Each row has a hidden score. How much does it go up from the first row of each pair to the second? 15 means little or no change, 30 a big rise and 0 a big fall. The score is a weighted sum of the row's numbers plus the product of two more (or one squared), each taken from its middle value.
[ 1.74  0.40  0.47 -0.73  0.30 -1.49  1.47  0.02  0.13 -0.04]
[ 0.02  0.42 -0.44 -1.38  0.17 -1.39  1.40  1.48 -1.21  0.54] -> 13
[ 0.24 -0.56  0.72 -0.21  0.19  0.14 -0.94  0.45 -0.83 -0.05]
[ 0.29  0.40  0.33 -1.08 -0.54 -1.03  0.80  1.31  0.14  0.49] -> 17
[ 0.66  0.56 -0.14 -0.71  0.15 -1.33  1.49  1.93 -0.43  0.94]
[ 1.08  0.96 -0.22 -0.61 -0.62 -1.04  0.96  1.00  0.18  1.07] -> 15
[-0.40 -1.22 -0.74 -0.65 -0.69  2.18 -1.62 -0.40  1.13 -0.01]
[-0.66  0.23  0.70  0.05  2.03  0.91 -0.27  0.00 -0.85  0.38] -> 1
[-1.00 -2.30 -0.48 -0.67 -0.77  1.75 -1.96 -0.52  0.13  0.22]
[-0.10  0.53 -0.65 -1.62 -0.31 -1.10  1.54  1.43 -0.86  1.41] -> 11
[ 0.07 -0.08  0.45  0.34  1.02  1.36 -0.77 -0.26 -0.77  0.03]
[ 0.19 -0.02  0.67  0.70  1.13  0.35 -0.93 -0.93 -1.38  0.02] -> 15
[ 1.34  0.86 -0.18 -0.82 -0.46 -1.08  0.63  0.76  1.00 -0.10]
[ 1.56  1.20 -0.38 -1.14  0.13 -0.71  0.89  0.68  0.58  1.00] -> 14
[ 1.74  0.33  0.37 -0.76 -0.62 -1.49  0.31 -0.59 -0.35 -0.43]
[-1.39 -1.30 -0.23  2.07 -1.31  0.67 -0.57  0.10  0.53 -1.59] -> 6
[ 1.10  1.00  0.47  1.23  0.36  0.10  0.68 -0.02 -0.47  1.69]
[-0.51 -0.29  0.20 -0.46  1.60  0.53 -0.74 -1.40  0.86 -0.32] -> 8
[ 0.55  0.66  1.19 -0.84  1.93  0.61 -0.14 -0.16  0.11 -0.41]
[-0.63  0.40  1.57  0.56  0.59  0.41  0.35 -0.81 -0.88 -0.89] -> 21
[ 0.57  0.23  0.74  0.08  1.41 -0.52  0.91  0.06 -1.94  0.10]
[ 0.47  1.12  0.40  0.43  0.58  0.09  0.40  0.32 -0.28  0.86] -> 13
[-0.97 -1.36 -0.65  0.57 -0.70  1.36 -1.77 -0.11  0.94 -0.97]
[ 1.32  1.21  0.58 -0.76 -0.75 -1.02  0.78  0.57  1.18  0.38] -> 19
[ 0.27 -0.62  0.16 -0.50  1.71 -0.65  0.94 -0.38  0.02 -0.45]
[-1.01 -1.22 -1.04  0.81 -0.07  1.19 -0.69  0.03  0.94  0.27] -> 15
[-0.99 -0.58  0.11 -0.25 -0.26  0.63 -1.62 -0.85 -0.14 -0.80]
[-0.50 -1.63 -0.68 -1.33 -0.33  0.80 -1.81  0.01  1.79 -0.80] -> 16
[-1.16 -1.39 -1.98 -0.34 -1.08  1.37 -2.28 -0.48  2.86 -0.05]
[ 1.24  0.84 -0.01 -0.77  0.15 -1.03  0.59  0.51 -0.08  0.49] -> 21
[-0.47 -0.44 -0.09  0.68 -0.17  1.39 -1.13 -0.70  0.39 -0.86]
[ 1.12  0.81  0.51 -1.54 -0.51 -1.02  1.09  1.01  1.01  0.26] -> 16
[ 1.59  0.80  0.28 -1.04 -1.22 -0.69  1.02  0.87  0.27  1.09]
[-0.60 -0.23 -1.22 -0.50  0.21  0.73 -1.09 -1.16  0.73 -0.64] -> 4
[ 0.64  0.79 -0.83 -1.06 -0.87 -0.59  1.62  1.46  0.00  1.16]
[-0.89 -0.49  0.01  0.32  0.19  0.40 -0.86 -1.01 -0.87 -0.05] -> 14
[-0.29 -0.43  0.43  0.13  0.59  1.02 -0.53 -0.59  0.72  0.05]
[-0.84 -1.22  0.47  1.59 -0.90  0.62 -0.18 -0.36 -1.51 -1.15] -> 15
[-1.01 -1.21 -1.68  1.23 -0.69  1.22 -1.05 -0.83  1.13 -0.82]
[ 1.15  1.09 -0.63 -1.28 -1.33 -0.88  0.71  1.41 -0.16  1.21] -> 21
[-2.18 -1.50 -1.29 -0.43 -1.33  0.95 -1.81 -0.50  2.42 -0.52]
[-0.69 -2.22 -0.58 -0.35 -0.74  1.47 -2.03  0.15  0.46  0.20] -> 20
[-1.11 -1.72 -0.91 -0.28 -0.59  1.10 -1.68  0.30  1.55  0.51]
[ 1.71  0.18  0.66 -0.20  0.59 -0.94  0.77 -0.85  0.17  0.04] -> 20
[ 0.52  0.54 -0.39 -1.01  0.51 -0.97  1.29  1.23 -0.25  0.83]
[ 1.51  0.87  0.73 -0.98 -1.04 -1.14  0.97 -0.21  1.15  1.07] -> 22
[-0.58 -0.03  0.46  1.79 -0.13  0.19  0.64  0.42 -0.61 -1.83]
[ 1.01  1.13  0.68  0.71  1.37 -0.64  0.04 -0.13  0.46  0.40] -> 19
[-1.41 -1.79 -1.05 -0.39 -0.88  1.11 -1.95  0.23  2.03 -0.46]
[-0.67 -1.37  0.17  0.67 -1.06  0.44 -1.04 -0.44  0.10 -1.15] -> 19
[-0.26 -0.46 -0.32 -0.09  0.34  1.65 -1.54 -1.38  0.24  0.61]
[-0.61 -0.93  1.74  0.78  0.26 -0.17 -0.80 -0.27 -0.55 -0.43] -> 15
[-1.85 -0.49 -2.05  1.07 -1.17  1.43 -0.86  0.02  0.59 -0.71]
[ 0.98  0.65 -0.45 -1.33 -0.86 -1.06  0.64  0.89  0.97  0.38] -> 24
[ 1.01  0.79 -0.20 -1.39 -1.02 -0.90  0.89  1.18 -0.04  1.66]
[-0.46 -1.03  0.80  0.62 -0.27  1.31 -0.61  0.41 -0.59 -0.01] -> 16
[ 1.90  1.11  0.05 -0.50 -0.18 -1.06  0.44 -0.55 -0.22 -0.49]
[-0.80 -1.48 -1.35 -0.03  0.04  0.43 -1.14  0.22  0.53  0.42] -> 13
[-1.23 -1.38 -0.09 -0.78 -0.50  0.94 -1.48 -1.16  0.28 -0.22]
[ 0.24  0.58  0.72  0.86  0.96  0.01  0.21 -0.43 -0.96  1.11] -> 13
[ 0.81  0.51  0.66  0.88  0.99 -0.52  0.65 -1.31 -1.06  0.54]
[ 0.08 -0.94 -0.03  0.59  0.40  0.82 -1.06  0.10  0.34 -0.37] -> 9
[-1.57 -1.59 -1.62  1.02 -1.54  1.59 -1.18  0.86  0.64 -1.46]
[-1.23 -0.59 -1.04 -0.43 -0.75  0.94 -1.35 -0.48  2.02  0.50] -> 19
[ 0.13 -0.14  0.82  1.07  1.23  1.62 -0.69 -0.43 -1.32 -0.27]
[-0.41 -1.28 -0.32  0.11 -0.56  1.32 -1.46 -0.13  0.44 -0.74] -> 15
[-1.45 -0.80 -0.63  0.64 -0.83  0.99 -0.63  0.58  1.15 -1.16]
[-0.46 -2.29 -0.02 -0.67 -0.90  0.63 -1.31 -0.09  0.27 -1.06] -> 22
[ 0.25 -0.72  0.67  0.30  0.47 -0.03 -0.77 -0.06  0.47  0.16]
[-0.97 -0.36  0.35  1.16 -0.10  1.33  0.24 -0.13 -0.35 -2.04] -> 16
[ 0.34  0.33  0.05  0.13  0.61 -0.35  1.01  0.22 -0.64  1.36]
[-0.77 -0.26 -0.09  0.46  0.63  0.57 -0.37 -1.07  0.43  0.66] -> 13
[ 0.43  0.81 -0.27 -0.06  0.99 -0.51  1.28  0.59  0.10  0.91]
[ 0.91  0.47  0.66  0.15  0.98 -1.61  0.83  0.27 -0.81 -0.38] -> 24
[ 0.12  0.76  1.02  1.79  0.13 -0.07  1.70  0.08 -0.21 -0.51]
[ 1.23  1.31 -0.02  0.87  0.20 -0.53  1.06 -0.40 -0.66  1.80] -> 18
[ 0.13  0.66 -0.53 -0.04  1.40 -0.79  1.22  0.21 -0.64  0.41]
[-1.57 -0.79  0.02  1.90 -0.94  0.86  0.24 -0.17 -0.66 -2.23] -> 16
[-1.11 -1.09 -0.19  0.71 -0.99  1.12 -0.55 -0.30  0.44 -0.91]
[-1.03 -1.17 -0.10 -0.42 -0.61  0.18 -1.57 -1.68  0.36 -0.70] -> 13
[-0.47 -1.58 -0.07 -0.39 -0.21  1.01 -1.12 -0.71  1.03 -1.10]
[-0.87 -0.25 -0.03  2.16 -0.68 -0.31  0.55  0.51 -1.56 -2.03] -> 8
[ 0.13  0.12  0.62 -0.85  1.49  0.27  0.02 -1.16 -1.34  0.04]
[ 0.87 -0.03 -0.73 -0.67  0.00 -0.91  1.33  0.92 -0.18  0.38] -> 20
[ 0.45  0.89 -0.09 -0.02 -0.20 -1.46  1.30  0.57 -0.80  0.02]
[-1.60  0.49  1.25  0.76  0.21  0.11 -0.01 -0.04 -1.38 -0.38] -> 7
[-1.03 -1.61 -0.97  0.40 -1.03  0.88 -1.74  0.67  1.54 -0.85]
[ 0.58  0.13 -0.65  0.52  1.12 -0.80  1.08  0.33 -1.92  0.57] -> 24
[-0.70 -0.94 -1.43 -1.02 -0.77  0.90 -1.49 -1.92  1.88  0.50]
[ 0.66  0.81 -0.48 -1.04 -0.12 -1.12  1.53  2.23 -0.87  0.03] -> 11
[-1.01 -0.37  0.48  0.29 -0.25  0.95 -1.01  0.09 -0.10  0.12]
[-0.62  0.05  0.99  0.90  1.03  0.21 -0.72 -1.06 -0.59  0.03] -> 14
[ 0.64 -1.52  1.09  0.06  0.45  0.76 -1.05 -0.09  0.07 -1.13]
[-0.22 -1.90 -0.48 -0.23  0.00  0.77 -1.32 -0.43  1.31 -0.14] -> 14
[ 0.20  0.79 -1.25 -1.02  0.43 -1.54  1.55  1.69 -0.54  1.18]
[ 1.45  0.83  0.02 -0.37 -0.39 -1.32  0.79 -0.66  0.86  0.66] -> 14
[-1.75  0.15 -1.62  0.03 -0.74  1.34 -1.15 -2.82  1.67  0.71]
[-0.14  0.05  0.68  1.50  0.75  0.59  0.05 -0.24 -0.49  0.14] -> 11
[-1.90 -1.45 -2.42 -0.54  0.22  0.39 -1.69 -1.51  1.74  1.08]
[ 0.71  1.19 -0.23 -0.08  0.45 -0.85  0.67 -0.05 -0.16  1.14] -> 17
[ 0.57  1.27  0.26 -0.66 -0.54 -0.60  0.93  1.46  0.68  2.24]
[-0.11  0.00  1.44  0.23  1.09  0.96 -0.94 -1.16 -1.31  0.26] -> 15
[-0.33 -1.45 -0.01  0.14 -0.17  0.40 -0.73 -0.42  0.64 -1.02]
[-1.72 -0.60 -0.84  0.07 -0.05  0.77 -0.90 -1.09  1.79 -0.58] -> 11
[-0.30 -2.13  0.23 -0.17 -0.57  0.80 -1.29 -0.65 -0.02 -1.31]
[ 1.11  1.00 -0.26 -0.74 -1.31 -0.20  0.99  0.10  2.27  3.14] -> 22
[-0.40  0.09  0.79  0.33  1.70  0.04  0.16 -1.01 -0.45 -0.14]
[-1.50 -0.38  0.07  2.32  0.21  0.30  0.92  0.11 -1.73 -1.43] -> 13
[-2.14 -0.05 -2.34 -1.03 -0.51  1.73 -2.14 -0.51  2.02  1.66]
[-0.08 -0.08  0.36  0.72 -0.12  0.33 -0.59 -0.49 -0.89 -0.97] -> 19
[ 1.03  0.81  1.13  0.29  0.93 -0.27 -0.07 -1.10  0.58  0.33]
[-0.56 -1.23  0.68  1.54  0.14  0.33 -1.94 -0.16 -0.85 -1.22] -> 13
[-0.74 -1.88 -1.15 -0.35 -0.61  0.91 -1.69 -0.34  0.29 -0.74]
[-0.94 -1.62 -0.58  0.71 -1.02  0.32 -1.20 -0.45  0.66 -0.96] -> 18
[-0.25 -0.11  0.89 -0.78  1.45  0.72 -0.24 -0.63 -2.30 -0.18]
[ 1.57  0.94  0.51 -1.07 -0.58 -1.27  0.59 -0.36  0.38 -0.35] -> 21
[-0.76 -0.88  0.21  0.20  0.64  0.04 -1.32 -0.63  0.74  0.44]
[ 0.10  0.15  0.73  0.40  0.47  0.11  0.28 -0.58  0.14 -0.16] -> 15
[ 1.63  1.41 -0.31 -1.15 -1.14 -1.31  0.68  0.58  0.18  0.23]
[ 0.46  1.10 -1.56 -1.74 -0.40 -1.17  1.26  2.49 -0.26  1.86] -> 17
[-0.44  0.48  1.25  0.13  1.72 -0.10 -0.07 -0.61 -0.96 -0.26]
[-2.11 -1.06 -1.72  1.52 -1.82  0.72 -0.66  0.67  2.26 -0.23] -> 17
[ 0.40  0.68 -0.23 -1.39 -0.90 -1.49  0.80  0.82 -0.44  0.21]
[ 0.32 -0.02 -0.50  0.04  1.31 -2.03  1.39  0.79 -0.16 -0.79] -> 22
[-1.46 -0.94 -1.76 -0.57 -1.00  1.55 -1.41 -0.95  1.97  1.51]
[ 0.82  1.49  0.28 -1.00 -1.26 -0.61  1.47  0.62  0.42  1.61] -> 15
[ 1.45  0.20  1.27 -0.16  0.40 -0.30  0.95 -0.34  0.23  0.25]
[ 0.39  0.31 -0.13 -0.55  1.49 -1.13  0.57  1.20 -1.38  0.21] -> 13
